In the rows, zero is written as 128.
Each path below is one point turned by a fixed rotation once a step. After each direction that follows a path, write how fast that rotation turns it, in degrees a step (0 if it stays still).
Each turn is a multiple of 5 degrees from 10 to 175, or 0.
Each row of a path follows its step; steps can be skipped.
path 1
step 0: [135 134 130 127 125 131 141 116 126 127 113 142 136 127 127 133 129 129
 129 125 122 121 139 132 130 130 120 122 128 137 131 126 130 144]
step 1: [138 133 122 129 134 126 132 131 115 133 119 135 133 125 132 130 136 135
 114 118 124 126 129 136 123 125 124 138 129 142 126 123 137 135]
step 2: [135 120 138 124 133 116 137 119 121 125 116 129 124 125 124 140 137 128
 125 114 131 125 128 131 126 133 127 129 126 131 122 120 143 128]
step 3: [129 123 128 134 127 125 143 122 124 122 121 133 146 129 126 134 143 134
 125 133 132 123 128 133 128 124 116 124 121 126 128 120 136 138]
step 4: [127 121 129 132 132 128 129 132 111 132 123 129 140 134 130 141 133 127
 119 118 137 132 128 130 128 116 123 129 130 137 128 135 138 140]
step 5: [125 127 140 134 130 123 145 123 121 133 123 126 128 126 127 140 130 138
 133 117 122 133 123 124 135 122 127 133 124 127 130 127 143 136]
step 6: [123 124 132 134 137 131 129 124 120 133 120 134 135 135 129 125 142 142
 131 123 125 129 126 132 136 132 111 127 131 119 127 124 134 141]
step 7: [127 131 132 122 141 137 128 127 118 131 125 136 135 130 130 137 129 119
 136 117 123 125 123 129 122 123 118 120 132 132 126 129 142 143]
step 8: [135 140 136 134 139 138 140 127 127 125 123 130 134 132 128 140 130 136
 129 118 118 138 127 132 133 129 123 128 125 138 129 117 136 129]
step 9: [134 121 136 128 143 126 127 121 129 133 127 139 136 136 130 129 130 140
 129 116 128 124 136 138 129 135 116 133 120 135 121 127 134 132]
step 10: [130 131 135 130 140 117 134 125 122 119 124 136 133 122 132 136 129 126
 127 121 124 123 118 131 119 126 115 121 118 137 121 129 127 140]
Speeds:
[128 132 129 129 127 125 129 128 128 132 127 126 126 130 130 127 126 132
 128 128 128 129 130 132 128 129 131 130 124 130 127 134 127 132]
85
[125 128 128 129 125 128 128 127 125 132 127 131 126 127 130 126 127 129
 129 126 125 128 127 121 130 128 127 128 131 127 132 129 124 132]
55
[133 131 128 130 130 128 130 130 126 131 128 126 128 130 128 128 124 127
 125 128 128 129 125 124 129 125 131 129 132 130 125 126 130 126]
110
[129 135 129 128 132 129 125 130 129 127 130 128 128 128 128 127 124 128
 131 126 127 126 130 126 131 130 122 127 128 129 129 128 128 127]
35
path 2
step 0: [127 125 136 133 140 138 134 132 121 138 123 131 135 127 120 127 121 117
 130 129 137 145 132 124 127 120 131 136 130 121 120 131 126 138]
step 1: [128 132 142 128 131 136 136 134 116 116 119 125 129 129 124 124 123 121
 134 132 136 124 139 127 127 125 128 140 129 115 116 124 126 121]
step 2: [123 131 134 130 131 137 126 137 122 131 123 128 123 128 137 123 119 130
 124 119 130 122 132 137 126 115 134 139 117 111 130 121 120 124]
step 3: [122 126 127 132 122 132 132 125 117 124 118 126 131 129 142 121 135 132
 135 130 122 121 136 126 138 117 132 127 118 117 141 124 123 120]
step 4: [126 123 120 125 133 136 130 120 130 130 129 127 121 140 143 128 133 132
 130 133 137 131 134 124 132 111 141 126 117 131 140 126 125 132]
step 5: [120 129 131 126 118 126 136 130 131 124 130 134 128 139 138 123 128 124
 129 142 135 128 135 110 135 120 132 126 128 134 134 122 141 136]
step 6: [123 128 137 123 137 118 140 132 136 136 136 138 126 131 127 137 124 123
 124 146 131 127 127 120 129 120 128 133 120 123 130 124 129 141]
step 7: [124 122 129 120 130 121 138 132 129 117 128 136 130 120 126 130 117 126
 127 142 126 112 121 112 132 131 134 134 129 117 122 128 125 130]
step 8: [125 110 126 125 126 134 138 131 129 136 119 136 130 117 124 133 113 134
 123 127 128 121 121 125 122 121 134 131 129 122 130 128 115 136]
step 9: [126 115 123 122 127 134 146 125 124 126 116 127 135 121 122 121 122 130
 140 127 127 126 142 125 126 130 130 130 140 125 137 126 121 128]
step 10: [119 131 125 121 129 139 139 124 132 125 124 126 125 134 122 130 114 127
 134 122 133 132 146 138 114 125 136 129 125 128 134 125 122 134]
Speeds:
[132 126 130 127 127 126 130 132 128 125 130 130 130 129 128 127 128 126
 124 128 129 132 126 127 127 128 127 129 128 126 126 129 122 126]
55
[128 132 132 127 129 125 131 131 129 129 131 128 126 131 128 127 126 128
 128 128 130 126 133 131 126 130 125 130 130 129 127 123 130 129]
80
[126 126 128 132 130 126 127 128 131 129 129 130 124 127 125 128 126 132
 125 131 130 128 130 123 127 131 126 124 129 127 131 129 127 126]
35
path 3
step 0: [131 125 125 121 128 126 132 121 127 113 131 124 123 132 130 127 123 117
 125 135 117 120 125 131 129 122 122 134 135 129 129 125 134 119]
step 1: [127 131 126 121 133 129 123 132 125 119 130 135 127 132 128 125 120 119
 128 140 134 122 124 135 133 125 126 130 129 128 119 112 126 124]
step 2: [128 135 130 130 129 130 146 131 116 125 127 132 132 132 137 126 124 121
 127 131 132 129 125 133 129 129 124 133 123 131 119 116 123 134]
step 3: [133 129 131 127 127 122 146 135 125 127 136 124 122 126 129 137 123 123
 135 133 138 128 129 131 132 122 121 133 124 134 127 133 122 132]
step 4: [132 130 130 122 125 130 132 127 131 128 146 117 128 125 128 134 120 120
 130 125 135 132 117 122 128 121 133 130 135 136 124 127 127 128]
step 5: [123 128 124 124 132 125 129 119 132 131 144 128 135 129 127 127 121 120
 124 126 130 133 134 134 127 125 129 125 131 144 133 118 126 128]
step 6: [123 128 122 135 133 122 135 129 127 128 133 126 124 132 130 127 111 133
 125 128 122 135 131 131 126 126 121 131 134 131 136 114 130 121]
step 7: [137 124 128 139 128 121 130 127 121 123 129 128 117 125 131 129 121 121
 131 135 120 120 123 129 133 129 127 130 132 137 134 118 132 121]
step 8: [132 134 130 128 129 133 124 133 122 120 139 132 121 137 132 128 123 122
 124 133 121 121 123 127 140 128 124 125 122 137 120 124 125 120]
step 9: [139 131 133 122 131 130 137 132 125 119 134 127 126 129 130 120 128 123
 118 123 129 129 132 136 127 124 119 127 123 133 115 119 129 127]
step 10: [138 120 130 121 123 121 141 134 132 126 138 131 128 126 127 130 119 130
 131 131 130 129 130 134 134 123 127 135 125 124 121 118 123 137]
Speeds:
[125 129 129 131 130 127 127 127 126 129 134 125 126 125 127 124 127 129
 128 128 126 128 129 127 129 131 130 126 128 128 135 128 132 126]
45
[133 124 130 127 128 129 125 128 128 127 128 127 128 130 126 127 129 131
 125 128 123 128 130 128 133 129 126 129 125 128 127 126 132 129]
35
[129 130 122 130 127 128 128 130 124 125 128 131 126 128 128 126 132 128
 128 130 129 128 123 131 129 130 126 128 124 128 128 127 130 127]
55
